One turn moves every row onto another: examples first, then more rows asked:
j_183: [ -8   8   2  10  22 -13  -6   4   5   0   0 -20   8   5 -22  11  -4  12
   2   4 -23]
j_829: [-14  -3  -4  -9  -5 -13  11   0  -8   6   6 -24   6  18 -10  21 -18  -2
  10   0  -8]
j_402: [-12 -15   8  -6  -3  -5   4  10  -9 -12 -16   5   7  10  -3  13  -2  -3
   9  -1   1]
j_42: [-14   0  18   7  10 -15  -4   1  10   2   2  -9 -14  20  -9  13 -16 -15
   6  12 -14]
j_224: [ -9 -12  14   9  10   2   0  -6   5 -13 -20 -19  -6  -5  -9  20   8   7
  -7   4  -7]
j_394: [ 12  -3  10  -5  12  13   2 -14   3  -9 -11  -8   4  -3  -7  16 -18   2
   7   2  -2]
j_277: [ -7  -8  16   4   4 -10  -1 -20   1 -14 -22 -11  -5   3  -8  15   9   8
 -10   3  -7]
j_657: [ -5   1  12   9 -15   9  -5 -15   6   0  -6 -13  12  26 -14   4 -17  -6
  -3  -4  -6]
j_175: [-17   0  18  12  10 -20 -19  -6   8  12  -3 -16  -4  16  -8  16  -3   3
  10   5 -20]
j_128: [-15  -4   0 -11  -5 -10   9   5  -7  11   8 -20  -1  21 -13  25 -13   3
  10  -2 -10]
j_753: [-11  -2  14   0  -3  16 -13  14  -3   0   7  -9  12   1   0  13  -9   5
  -1  -9 -10]
j_663: [-10   1  13 -15  -1 -20   1   5  -6  -5 -14  -4   7  -1 -10  19  -6  14
  -5  -7 -18]
j_398: [-15  -3   1 -12  -6  -9  11   4  -6  11  10 -22   3  15  -9  17 -17  -1
  11   2  -7]
j_321: [-17  -6  20   9   1  -7   0  -3 -10  -8 -11 -17   6  21 -18   5 -23   1
  -6 -17 -12]
j_211: [-15 -10  -6   7  14   3  -8   3   7 -10  -5 -13   8  14 -20   4  -7  -2
  20   8  -1]
j_420: [-16 -15  11   9  -4   1   3   0  14  -6   5   2  15   8 -13  14  -4   2
  -8 -15   3]
j_82: [-13  -7  12   1   3  22  -9  11   4  -4  -2 -15   8  -7  -5  23  -7   7
   3  -4  -8]
j_550: [ -5   2   7   7  -1   8  -2  -7  -9  12 -17 -14  12  22  -8  14   8   5
  -5   6 -11]
j_37: [-17  -8  14  12 -13   2  -2 -12   4  -1  -5  -9   8  11 -19  -5 -17 -15
   0  -4  -6]
j_45: [ -2  -7  -2  -1   8 -22  22 -11  -6   2   6 -10   1  11  -7  20  -8  -1
  10   2  -2]
j_9: [-16  -8  15   8   5  -4  10  -9   5   8  -2   9  18   5 -22   6  -6  -1
  -5 -10  -2]
j_446: [  0   2   9   1   1  15  -3  -9  -5  10 -21 -19  10  10  -7  23  -3   1
  -4  11 -15]
j_123: [-16  -8  15   3  13 -11 -19  -5  13   1   7  -4  -4   8  -7  10 -16  -1
  26   0  -3]
j_580: [-14  -5   7   1  21 -13  13   6   7   0   4 -13  -9  24 -19  13 -17   1
  11   3  -6]
j_556: [  6   8   8  13   3  -2  -4  -3   4   0  -4   0   5  -2 -10  -5   3   6
  11   8 -17]
j_484: [ -4   1  11   1   9 -15   7   1  -3  -5   2   5   6   3  -1  19  -3 -17
  -1  14  -6]
j_308: [ -1 -13   1  -2   7 -22  19  -6   1  -2   4  -9  -9  12 -13  20  -6  -2
  10   1  -2]
j_325: [-20   3  17  15  10 -20 -19 -10   6   6   2 -16  -3  12  -6  17  -3   2
  12   1 -18]
j_493: [-12 -11  16   3   6  -8  -1 -20   4 -17 -20 -12  -5   2  -9  12   9   5
  -9   4  -2]
j_560: [-14  12  10  -6  -3   7 -12  -8   1  -9 -14 -18   2  13 -16  -4  -6  11
  19   4 -10]
j_97: [ 10  -8   8  -4   7   5   0 -16   5 -18  -3  -4   4  -5  -8   5 -15  10
   6  -6  -2]
j_591: [ 11  -3   9  -5   7  16   7 -13   3  -4 -11  -8   7  -1  -5  21 -13   4
   5   4   6]
j_728: [ -2  -8   3  -1   7 -24  23  -8  -2   1   3 -13  -7  12  -9  13  -4  -2
   8   6  -2]
j_605: [-16  -7  -1   0  10 -12   9   8  12  11   5 -13  -2  18 -24  14 -17  -5
   6   8 -13]
j_161: [-10  -4  12  -4  -7  19 -12   9  -1  -1   4  -6  12   0   1  16 -12   6
   3  -9  -8]
j_507: [  5  12  20  10   6  -1   7 -23   8  -3   2  -3  10  14 -11   7  -9   7
  -6  -7  -6]
j_91: [ 10  -6   7  -9   9   5  -2 -14   5 -15  -3  -7   6  -3 -12   6 -22   7
   4  -6  -3]
j_890: [ -5  -7  19  15  11   2  -5  -3   7 -10 -16 -16  -4  -5  -3  23   5  12
  -6   0  -3]
j_322: [-14  -5  14   3   6  -5 -19  -7  13  -2  12  -5  -7  10  -8  12 -16  -3
  25  -1  -5]
j_291: [-15   2  17  12   7 -19 -17 -11   9   9   1 -13  -9  16 -11  19   2   0
  10   5 -19]
j_793: [-20  -7  12   9   7 -10 -21  -9  13   0   9  -7   1   6  -5  12 -12  -4
  23   0  -4]
j_426: [-22   7  19  -4  12 -10  -3  -1  15   6  10  -4  -7  13 -13  16 -18  -9
   9   9 -10]
j_447: [-13  13  29  12  10  -4   8 -13  -5   0   2  -7   6   8 -16   2  -9   6
  -6 -11 -11]
j_362: [-15  -8  12   1  -1  19 -17   4  10  -3  -9 -19   6  -6  -6  23  -6   9
   2  -3  -2]
j_193: [ -9   2   7   5  -6  12  -4  -5  -7  10 -17 -18  11  19  -6  15   7   9
  -3   4 -15]
j_392: [-20   8  13 -17   1  -9  -4   0  -7 -11  -7 -16   5  12  -8  21 -19 -10
   0  11 -10]
j_653: [  6   4   8  -1  -2   9   0  -8  -5   6 -21 -23   7   8  -6  24  -9   6
  -8   7 -10]
j_694: [-19  -6  20  11  -1  -8   2  -4   2 -14  -7 -19   4  19 -13  16  -6  10
 -16 -18  -8]

j_426 moves to j_580
j_325 moves to j_829
j_161 moves to j_97
And these:
j_9 moves to j_447
j_560 moves to j_402
j_753 moves to j_91
j_123 moves to j_728
j_420 moves to j_507
j_82 moves to j_394
j_128 moves to j_322
j_591 moves to j_890
j_211 moves to j_484

